Here are some points:
[ 0.1 -0.8 -1.   0.1 -0.3 -1.  -1.2 -1.4  0.1  0.8]
[-0.6 -1.4  0.6  1.6  1.7  0.5  0.8  1.8  0.3 -1.6]
[-1.   0.2 -0.4 -1.7 -1.6 -0.9 -0.3  0.4  1.1 -0.1]
[-0.7 -0.3  1.2  0.9 -0.5 -0.7 -1.2 -0.8 -0.2 -0.1]
[-0.8  1.1  1.5  0.1 -0.4  0.8  1.  -0.3 -1.6 -1.7]
[ 1.6  2.1  0.1 -1.2 -0.4 -0.2 -0.5  0.9  2.   0.5]
[ 0.  -0.2 -0.7 -0.7  1.2  2.5  1.6 -0.7 -1.6 -0.2]
[ 1.3  0.6 -1.1 -1.4 -0.1  0.5  1.1  2.   1.2 -0.5]
[-0.6 -0.4  0.5  0.4 -0.1  0.9  1.  -0.6 -0.5 -0.1]
[ 1.1  1.6  1.6  1.2  0.8  0.3  0.   0.7  0.8 -0.3]
[-0.2  1.   1.8  1.4 -0.7 -1.6 -0.3  0.4  0.2 -1.2]
[ 0.1 -1.6 -0.4  0.  -0.3  0.1 -0.8  0.1  1.6  1.4]
[-0.1 -1.  -1.2  0.7  1.2 -0.4 -1.5 -0.7  1.2  1.7]
[ 1.4  1.3 -0.1 -0.6  0.7  1.3 -0.5 -0.8  1.3  1.4]
[ 0.7  1.9  1.  -1.3 -0.9 -0.1  0.4  1.   0.5  1. ]
[ 0.5  0.   1.3  1.   0.2 -1.  -1.1 -0.1  0.3  0.2]
[ 1.3  1.1  0.1 -0.5  0.7  0.5 -0.7 -0.6 -0.4  0. ]
[ 0.5  0.4  0.3  0.5  0.1  0.   1.2  2.2  1.8 -0.1]
[0.6 1.2 0.1 0.7 2.1 2.2 1.1 0.4 1.2 0.9]
[-0.3  0.7  0.7 -1.4 -1.1 -0.4 -1.1 -0.7 -0.7 -1.7]
[ 1.3  0.7 -0.4  0.9  1.3  0.3 -0.5 -1.5 -1.1  0.1]
[-1.4 -1.4 -0.7  1.   0.7 -0.2  0.1 -0.6 -0.6  0.9]
[-0.4 -0.4 -0.1  0.3 -0.5 -0.9  0.5  0.  -0.3  0.3]
[-0.4  0.4  1.  -0.5 -0.2  1.1  1.6  1.3  0.2 -0.8]
[-1.5 -1.3 -0.2 -0.5 -2.1 -1.5 -1.   0.   1.2  1. ]
[-1.5 -0.6  1.4  1.1 -1.2 -2.  -1.  -0.2 -0.7 -0.8]
[ 0.2 -0.2 -0.7 -0.7  1.5  2.9  2.3 -0.3 -1.5 -0.1]
[-0.8 -0.5  0.1  0.1  0.3  0.9  1.3  0.8 -1.  -0.6]
[1.1 2.  1.8 1.2 0.8 0.  0.  1.1 1.2 0.2]
[-0.4 -0.7  0.5  0.5  0.1  0.8  0.4 -0.7 -0.3 -0.4]
[-0.7  0.7  1.2 -0.6 -0.2  1.4  1.9  1.7  1.   0.1]
[ 0.  -0.7 -0.1  1.4  1.1 -0.4 -1.3 -1.  -0.1 -0.2]
[-0.5  0.1 -0.3  0.4  1.  -0.1 -1.   0.1 -0.3 -0.1]
[ 1.4 -0.7 -2.7 -0.9 -0.5 -1.1 -0.3  0.6  0.4 -0.1]
[-1.1 -0.9 -0.4  1.4  0.8 -0.7 -0.8 -1.6 -0.9  0.5]
[-0.1  2.4  1.2 -1.7 -2.1 -1.4  0.2 -0.3 -1.6 -0.3]
Then 10 other points, each followed by its number:
[-0.1 -0.3  0.3  0.5  0.5  0.4  1.1  0.8 -0.4 -0.3] 0
[-0.7  0.1  0.8  0.   0.3  1.2  1.2  1.1  0.7 -0.5] 1
[-1.   0.8  1.9  1.6  0.4  0.8  2.1  0.7 -1.5 -2.2] 2
[ 1.4  1.1  1.2 -0.5 -0.5  0.2 -0.5 -0.9 -0.7 -0.3] 3
[-0.7 -1.4 -0.2  1.4  1.   0.2 -0.1  0.   0.2 -1.4] 4
[ 0.   0.8  0.4 -0.3  0.   0.9  0.4 -1.4 -2.6 -1.4] 5
[-1.5  1.3  1.3 -0.9 -1.1  0.5  0.9  0.9  2.4  1.2] 6
[-2.5 -0.1  1.9  0.1 -1.4 -0.1  1.1  0.3  1.4  2.1] 7
[-0.1  1.   1.3 -0.5 -1.2 -0.3  1.3  1.8 -0.1 -0.5] 8
[ 2.8  1.8 -1.2 -1.3  0.1 -1.  -0.4  1.8  1.6 -0.7] 9
Which three of these numbered points are nearest to each point below, ignoring the direction in which the first points spread most? Their numbers follow each, nearest first.
[ 1.8  1.9  0.4 -1.3 -0.4  0.  -0.5  0.9  1.8  0.2] > 9 3 8
[-0.3  0.7  1.4 -0.3 -2.  -1.7  0.2  0.4 -1.1 -1.2] > 8 3 0
[ 1.1  1.4  0.2 -0.9  0.2 -0.1 -1.  -0.7 -0.8  0. ] > 3 5 0
[ 0.1  2.   0.3 -1.1 -1.6 -1.7  0.4  1.3  0.2  0.4] > 8 6 3
[-0.3  0.5  0.9  0.1 -0.5  0.  -0.1 -1.1 -2.1 -1.4] > 5 3 2
[ 1.   0.4  0.   0.4 -0.3 -1.9 -1.3  0.3  0.9 -1. ] > 9 3 0
[-1.8  0.5  2.   1.5 -0.6 -0.4  1.2  2.1  2.1  2. ] > 7 6 1
[-1.5 -0.7  1.4  1.9  0.3 -0.9  0.3  1.7  2.5  2.1] > 7 6 1
[ 1.2  1.5  1.   0.5  0.3  0.4 -0.2 -0.5  0.   0.7] > 3 0 1
[ 1.4  1.6  1.5 -0.1  0.5  1.3 -0.8 -0.9  1.   2. ] > 3 1 6
[-0.2 -0.3 -0.1  0.6  0.5 -0.9 -0.4  0.3 -0.5  0.3] > 0 1 4
[-1.7 -0.2  1.5  1.5 -0.3 -1.4 -0.8  0.  -1.8 -2.2] > 2 0 1
[-0.3  0.9  0.8 -0.2  0.4  1.   1.   1.   0.7 -0.2] > 1 0 8
[-1.3 -1.3 -0.3  0.9  1.1  0.4 -0.4 -0.6 -0.1 -1.8] > 4 0 1
[-0.2  1.5  1.7  0.7 -2.1 -1.7  0.2  1.1 -0.8 -1.5] > 8 2 3
[-1.2 -0.4  1.5  1.8  1.1  0.3  1.6  1.6 -0.7 -2. ] > 2 4 0
[-1.9 -0.6  0.9 -0.3 -1.   0.3  0.8  0.2  1.   1. ] > 7 1 6
[ 0.   1.6  0.1 -1.3 -1.5 -1.5  0.3  1.3  0.4  0.1] > 8 6 9
[ 0.3 -0.6 -0.1  0.8  0.   0.4  0.8 -0.5 -0.6 -0.4] > 0 4 1
[ 0.5  1.6  1.3 -0.6 -1.5  0.3  2.1  1.3 -1.2  0.5] > 8 3 0
[ 2.   0.5 -2.  -1.3 -0.6  0.3  0.8  0.1  0.7  1. ] > 9 3 0
[ 2.   1.7 -1.  -1.7 -0.5 -0.3  0.6  0.5  0.3  1.2] > 9 3 8
[ 0.1  0.2  0.3  0.3  0.4  0.5  1.   0.  -0.8 -0.3] > 0 1 4
[-0.3 -1.  -0.8  1.   1.6  0.6 -0.5 -0.5  0.3 -0.3] > 4 0 1
[ 0.1  0.1 -0.2 -0.3 -0.2  0.6  0.3 -1.  -1.7 -0.9] > 5 0 3
[-1.6 -0.7 -0.8 -1.2  0.2  0.9  0.8  1.4  1.5  0.8] > 1 6 0
[ 2.1  1.7  0.9  0.9  0.8 -0.7 -0.7 -0.1 -0.1 -0.6] > 3 0 9
[-0.1  1.7  2.1  0.9  0.1  1.5  1.8 -0.4 -2.1 -2.1] > 2 5 3
[-1.3 -0.4  0.8  1.3  0.2 -1.1 -1.1 -0.6 -1.4 -1.7] > 2 0 4
[-0.6  1.3  1.5 -0.7 -1.3 -2.  -0.7  1.1  0.9  0.2] > 8 6 1
[ 1.2  1.1  0.  -1.3 -1.8 -0.5 -0.2 -0.5 -1.  -0.7] > 3 8 5
[ 0.6 -0.6 -1.2  0.1 -0.8 -2.4 -2.3 -1.1  0.8  0.5] > 9 3 0
[ 1.1  2.1  1.5  0.1  0.6  1.9  0.9 -1.1 -2.3 -1.8] > 5 3 2
[-2.9 -1.6  0.2 -1.  -2.3 -1.2 -1.3 -0.6  0.2 -0.3] > 1 8 6
[-1.5  0.3  1.4  0.3 -1.  -0.2 -0.1  0.2  0.8  0.3] > 1 6 8
[ 0.9  1.4  0.  -1.2 -0.5  0.2  1.   2.1  0.7 -1.4] > 8 1 9
[-2.4 -0.6 -0.4 -1.1 -0.7  0.4  1.1  0.   0.1 -0.3] > 1 0 8
[-0.2 -1.7 -1.   0.3 -0.7 -1.1 -0.2 -1.  -0.7  0.3] > 0 1 4
[ 0.5  1.2 -0.3 -1.1 -1.3 -1.   0.4  1.1  0.5  0.4] > 8 9 1
Here are 10 other points, each followed by its number:
[ 1.2  0.4 -1.7 -1.1 -0.1 -1.2 -1.2 -0.8 -1.7 -0.9] 0
[ 0.2  0.  -0.5 -1.3 -0.3 -0.5 -2.2 -1.4 -0.2  0.3] 1
[ 0.2 -0.5  0.1  0.7  0.8  0.4  0.9  0.9 -0.3 -0.7] 2
[0.9 0.8 0.2 0.1 0.8 1.5 1.5 1.  0.1 0.3] 3
[ 2.   0.3 -1.3 -2.5 -1.5  0.1  0.1 -1.3 -1.5 -0.8] 4
[ 1.3  0.8 -0.2  0.7  1.6  2.   1.5  0.5 -0.4  0.4] 5
[ 0.1 -0.8  0.1  2.4  2.6  1.2 -1.4 -0.7  0.2  1. ] 6
[ 0.2  1.2  0.9 -0.3 -0.6  0.1 -0.1  0.4  0.6  0.1] 7
[ 0.   1.   2.8  1.1  0.6  0.5  0.4 -1.  -1.3 -0.5] 8
[-0.7  0.4  1.1  1.   1.4  1.6  1.3  0.7  0.  -0.1] 9
Which three of these numbered points are nearest to each point below, ignoring the direction in which the first points spread most? Their numbers follow each, nearest first.
[-0.7  0.2  1.7  2.4  2.5  1.5 -1.3 -1.5  0.7  0.3] > 6 9 8
[ 0.  -0.5 -0.7 -0.6 -1.1 -0.5  0.6 -0.3 -2.5 -1.9] > 0 4 2
[ 0.5 -0.6  0.3  1.2  1.2  0.2  1.   1.7  0.4 -0.6] > 2 3 9
[ 0.   0.  -0.2 -0.9 -0.1 -0.1 -1.3 -1.1 -0.5  0.2] > 1 3 7
[ 1.2  0.5 -1.3 -2.5 -2.3 -0.4  0.1 -1.4 -1.4 -0.9] > 4 0 1
[-0.5  0.2  1.6  1.4  0.7  1.3  1.2  0.6  0.4  0.2] > 9 3 2
[ 0.3 -0.1 -1.2 -0.5 -0.1 -1.9 -2.5 -1.9  0.1  1. ] > 1 3 0
[-1.7 -0.7  0.4  1.3  0.9 -0.4 -0.5 -1.  -0.1  1. ] > 9 3 5
[-1.  -0.2 -1.4 -1.9 -0.2 -0.2 -1.1 -1.1 -0.3  1. ] > 1 3 0
[ 0.2 -0.5 -0.5  1.7  2.2  1.2 -0.8 -0.5  0.4  1. ] > 6 5 9
[-1.  -0.3 -1.6 -1.7 -0.2 -0.9 -1.6 -0.9 -0.5  0.5] > 1 0 3
[-0.4  0.8  1.5  0.5  1.2  2.3  2.4  1.2  0.4  1.3] > 9 3 5
[ 1.4 -0.2 -1.8 -2.6 -1.5  0.3 -0.5 -1.6 -0.8 -1.2] > 4 0 1
[ 1.7  1.  -0.3  1.   1.7  0.3 -1.2 -2.3 -1.3  0.3] > 5 1 6
[-0.7 -0.8 -0.2  0.7 -0.4 -1.3 -0.6 -0.8 -0.2  0.5] > 3 2 5
[-0.8 -0.8  0.8  1.9  2.6  2.4  0.3 -2.1 -0.6  0.8] > 6 9 5
[-0.5 -1.  -0.5 -0.5 -0.5  0.4 -0.1 -0.1  0.1  0.8] > 3 2 5
[-0.3 -0.4  0.4  1.1  0.6  0.4  1.7  1.5 -0.3 -0.5] > 2 9 3
[ 0.2 -0.5  0.2  0.7  0.7  0.4  0.9  1.1  0.2 -0.3] > 2 3 9
[-0.1  2.3  2.1  0.9  0.4  0.7 -0.1 -1.3 -0.9 -0.5] > 8 7 9
[ 1.8 -0.1 -1.7 -2.  -1.3 -0.1 -0.2 -0.6 -0.6 -1.2] > 4 0 1
[ 0.8  0.9 -0.6 -2.  -2.9 -1.6  0.2 -0.7 -2.  -1. ] > 4 0 1
[-0.4 -1.7 -1.6 -0.5 -0.7 -0.2 -0.3  0.3 -0.1 -1.8] > 2 3 0
[-0.5 -1.2 -0.1  0.5 -0.3 -0.1 -0.4 -0.1  0.5  1. ] > 3 2 5
[-0.2 -1.   1.3  2.4  2.1 -0.3 -1.6  0.   0.7  0.6] > 6 9 5
[-1.2 -1.5 -1.6 -0.8  0.9  0.  -0.8  0.  -0.8 -1. ] > 2 3 1
[ 0.4  1.4  1.5  1.4  0.8 -0.3  0.5 -0.5 -2.2 -1.1] > 8 9 5
[1.2 0.8 0.5 0.6 0.3 0.4 0.8 0.6 0.  0. ] > 3 5 7
[ 0.6  0.4 -0.6  0.6  1.6  0.6 -0.9 -0.7 -0.5  0.1] > 5 3 1
[-0.3  1.5  1.1  0.7  1.7  2.2  1.7  0.5  0.4  1.1] > 9 3 5
[-0.3  0.1 -0.4 -1.4 -0.2  0.6 -0.6 -0.8 -0.1  1. ] > 1 3 7
[ 0.1  0.2 -0.3  0.5 -0.1 -0.2  0.6  0.7  1.   0.3] > 3 7 2
[ 2.2 -0.5 -1.8 -1.1 -0.5  0.6 -0.8 -1.4  1.   1.5] > 1 3 4
[-0.5 -1.1  0.9  2.5  1.  -0.8  0.   0.  -0.3  0.4] > 9 2 5
[-0.2 -1.  -1.3 -0.1 -0.6 -0.1  0.4 -0.3  0.2  0.9] > 3 5 2
[ 0.7  1.5  1.6  1.4  0.   0.3  0.7 -1.3 -1.7  0.4] > 8 5 3
[-0.2  0.2  1.1  1.9  1.8  0.8 -1.1 -1.3  0.3  0.2] > 6 9 5
[-0.9 -0.6 -0.4 -0.7 -0.5  0.2  0.9 -0.5 -2.  -1.6] > 2 3 0
[ 0.   0.4  1.1  1.8  2.   1.  -1.2 -0.9  0.8  0.1] > 6 9 5
